Some points, each followed by its number:
[  7 -24  14 -27 -11 -26  -9 -12 -27   5   4 -17] 0
[ 98 127 -10 114  92 -44 -10  -7 127  -3 111 -33] 1
[-29 -30  10 -31 -17  40  -8   4 -36   2 -32  15] 2
[-17  11   0   6   0 -31   5  -7  18   5 -14 -19] 3
[ 34  28   1   8   8 -29  -6  -7  12   7  30 -23] 4
[-41 -30 -10  14 -11 -33  64  -7  -2  -8 -37 -25] 5
[-41 -48 -14 -45 -22 127 -34  74 -55 -14 -35 127] 6
[-37 -47 -14 -42 -27 127 -29  54 -45 -10 -36 105] 7
[ 94 127  -9 122  86 -47 -10 -11 127   0 112 -38] 8
[  7  12   1   2   0 -32  -9 -16  12   8  11 -20] 9
[ 20 -13   9 -24  -9 -29  -6 -11 -21   6  13 -19] 10
[ 20  37  -3  23  14 -28 -11  -8  34   8  19 -25] 11
[-15 -33  18 -28 -24  18 -10 -11 -35   4 -22   0] 12
[ 15  30  -3  23  11 -34  -8  -7  28   6  14 -24] 13
[ 28  -1   5 -16  -3 -35 -10  -8  -5   6  30 -18] 14
[-39 -47 -14 -42 -24 127 -38  79 -52 -12 -39 127] 15
[ 33   2   7 -13   0 -27 -14  -9 -11   5  31 -18] 16
[ 31  -8  10 -21  -6 -30  -9 -11 -18   5  29 -24] 17
[  7   6   5  -3  -2 -28  -2 -11   1  12   5 -21] 18
[ 10 -22  15 -26 -16 -29  -5  -5 -32   8  10 -22] 19
[-36 -34  -4  -3 -15 -33  49  -9  -8  -7 -39 -22] 20
[-18  19   2  18  11 -36  13 -12  29   6 -18 -23] 21
[-36 -36   9 -27 -21  23  -2  -7 -32   4 -36   7] 22
[-31 -31   3 -15 -19 -32  41 -12  -8  -7 -37 -20] 23
[  7  15   0   7   2 -29  -9  -8  11   4   2 -22] 24
[-38 -32  -4   3 -16 -33  45 -13 -13 -10 -43 -24] 25
[-26 -31   2 -31 -21  66 -12  13 -32  -7 -36  37] 26
[-21   5   2   7  -1 -29  10 -10  15   4 -23 -21] 27
[-32  13  -1  17   6 -30  36  -8  20  -4 -31 -23] 28
[-28 -34  11 -30 -20  18  -7  -9 -32   6 -31   2] 29
[ 20  30  -2  20  13 -35  -8  -9  25   3  20 -21] 30
[ -5 -30  16 -28 -13 -16 -10 -10 -32   9  -5 -17] 31
[-37 -35  -4   2 -14 -29  52 -10 -14  -7 -39 -26] 32
[ 23 -14  13 -24 -10 -30  -6  -5 -27   8  22 -20] 33
[ 13 -17   6 -24 -18 -28 -11 -10 -22   4   5 -22] 34
[-44 -30  -8  -2 -13 -33  44 -15 -10  -9 -37 -20] 35
[-33 -44 -15 -38 -21 113 -18  37 -42 -10 -38  85] 36
[-36 -40  -4 -31 -20  93 -22  25 -37  -9 -35  58] 37
[-30 -12   4  -6 -12 -29  12 -14  -3   5 -27 -19] 38
[-37 -44 -17 -39 -27 127 -31  57 -41 -13 -38 123] 39
[-36 -34  -7   2 -18 -34  46  -9  -8  -9 -38 -20] 40
[ 11  19   2   6   6 -30  -7  -8   7   7  17 -22] 41
[-24  14   3  20  12 -32  18 -14  28  -1 -27 -20] 42
[-32  13   3  20   5 -30  23 -13  24   2 -29 -30] 43
[ 34  15   4   3   5 -33 -11 -11   2   7  42 -25] 44
[-30 -33   8 -33 -22  36 -13  -3 -33   0 -34  10] 45
[ 20  33  -3  19  15 -36  -6  -8  27   6  28 -20] 46
[-39 -32  -4   3 -10 -29  45 -12   3  -8 -40 -25] 47
[ 17 -15   6 -24 -13 -24  -4 -13 -27  11  10 -18] 48
[-37 -32  -6  -4 -14 -31  46  -8  -9 -10 -42 -21] 49
[ 14 -18  11 -23 -17 -27  -6  -7 -32   7  12 -21] 50
[ 11  14  -2   7   8 -30 -10  -6  10   5   4 -21] 51
[-21  18   0  18  13 -34  22  -6  26   1 -19 -22] 52
[ 38  -3   8 -22  -7 -32 -11 -10 -20   5  34 -20] 53
Which three points above are nearest to each new point? Their numbers follow each, nearest first.
[ 33  14  -1   1   8 -32 -12  -8   4   6  36 -20] 44 4 16
[-33 -22   7 -12 -14 -32  24  -5  -6   3 -29 -22] 38 23 49
[ 15   1   2  -5  -2 -32  -7 -14  -4   4  15 -23] 18 9 14
[  8   7   6  -6  -3 -30  -6  -7   0   4   8 -22] 18 9 24
[ -4 -30  14 -27 -17 -11 -11  -6 -30  11  -7 -14] 31 0 19
[ 13  54  -6  42  29 -38  -7 -11  55   7  15 -22] 11 13 46
[-33 -12   5   0 -12 -32  14  -9   1   7 -33 -21] 38 27 23
[-31   5   7   3  -3 -30  20  -7   8   2 -29 -23] 27 38 43
[ 34  23   1   8  10 -29 -11 -12  18   2  32 -22] 4 44 30
[ 31   1   8 -13  -2 -26 -11  -8 -11   5  34 -20] 16 14 17
[-30 -31   2 -14 -21 -29  34  -9 -14  -8 -30 -19] 23 49 20
[ 11   2  -1  -2  -2 -32  -9 -12   1   8   6 -18] 18 9 24
[-29 -25  14 -15 -19 -29  27  -8 -17   1 -38 -16] 23 38 49
[-40 -32 -13  16  -8 -32  67 -10  -8 -12 -40 -23] 5 32 40
[-37 -34  -9  22  -5 -34  67 -12  -1 -11 -39 -23] 5 32 47
[-28 -30   5 -14 -12 -24  24 -11  -9  -9 -34 -19] 23 38 49
[-35 -40  -4 -30 -17  85 -19  24 -37  -7 -34  49] 37 26 36
[-33  -9   8  -7  -8 -27  19  -6  -1   8 -36 -18] 38 27 23
[-18  -5   7  -2  -1 -33   6  -7   5   8 -19 -21] 27 38 3
[-25 -35  14 -30 -25  14 -13  -9 -28   3 -35  -3] 29 12 22
[-41 -30 -17  13  -5 -34  61 -13  -7  -7 -41 -26] 5 32 47
[-25 -30  12 -30 -21  14  -9  -5 -31   8 -28  -3] 29 12 22
[  7   1   1  -6   1 -33  -4 -11  -2  10   6 -19] 18 9 24
[-29 -40   9 -30 -18  57 -15  12 -40  -9 -33  30] 26 2 45
[-34 -43   5 -33 -20  62 -13  12 -38  -6 -35  34] 26 2 45
[-34 -25   4  -7 -12 -26  28 -13  -5  -3 -36 -25] 23 38 47
[ 16  -8   6 -19  -4 -29 -11  -8 -17   3  17 -23] 10 33 17
[-14 -32  14 -25 -14  -5  -9 -10 -34   7 -16 -13] 31 12 29
[-30 -32   7 -20 -17 -31  29  -7 -18  -2 -30 -21] 23 49 20
[-40 -34 -13  26  -5 -33  72 -10  -4  -9 -40 -26] 5 32 47
[-32 -38 -12 -32 -22  95 -19  29 -35  -9 -35  65] 37 36 26
[-33 -42  -1 -35 -22  69 -13  18 -39  -7 -29  39] 26 37 2
[-38 -35  -9  19  -8 -32  67 -11  -7 -12 -41 -25] 5 32 25
[-41 -32 -13  22 -11 -34  73 -11   2  -8 -42 -23] 5 32 47
[ 11   6   4  -5   2 -27  -7 -10  -2   8  17 -23] 18 41 9
[ -4  30  -3  23  17 -35  14 -16  38   7  -7 -27] 21 52 42
[-10 -31  14 -23 -16 -22  -8  -8 -32   7 -14 -12] 31 0 19
[-30 -32   5 -16 -19 -31  31  -9  -7   0 -32 -22] 23 20 49
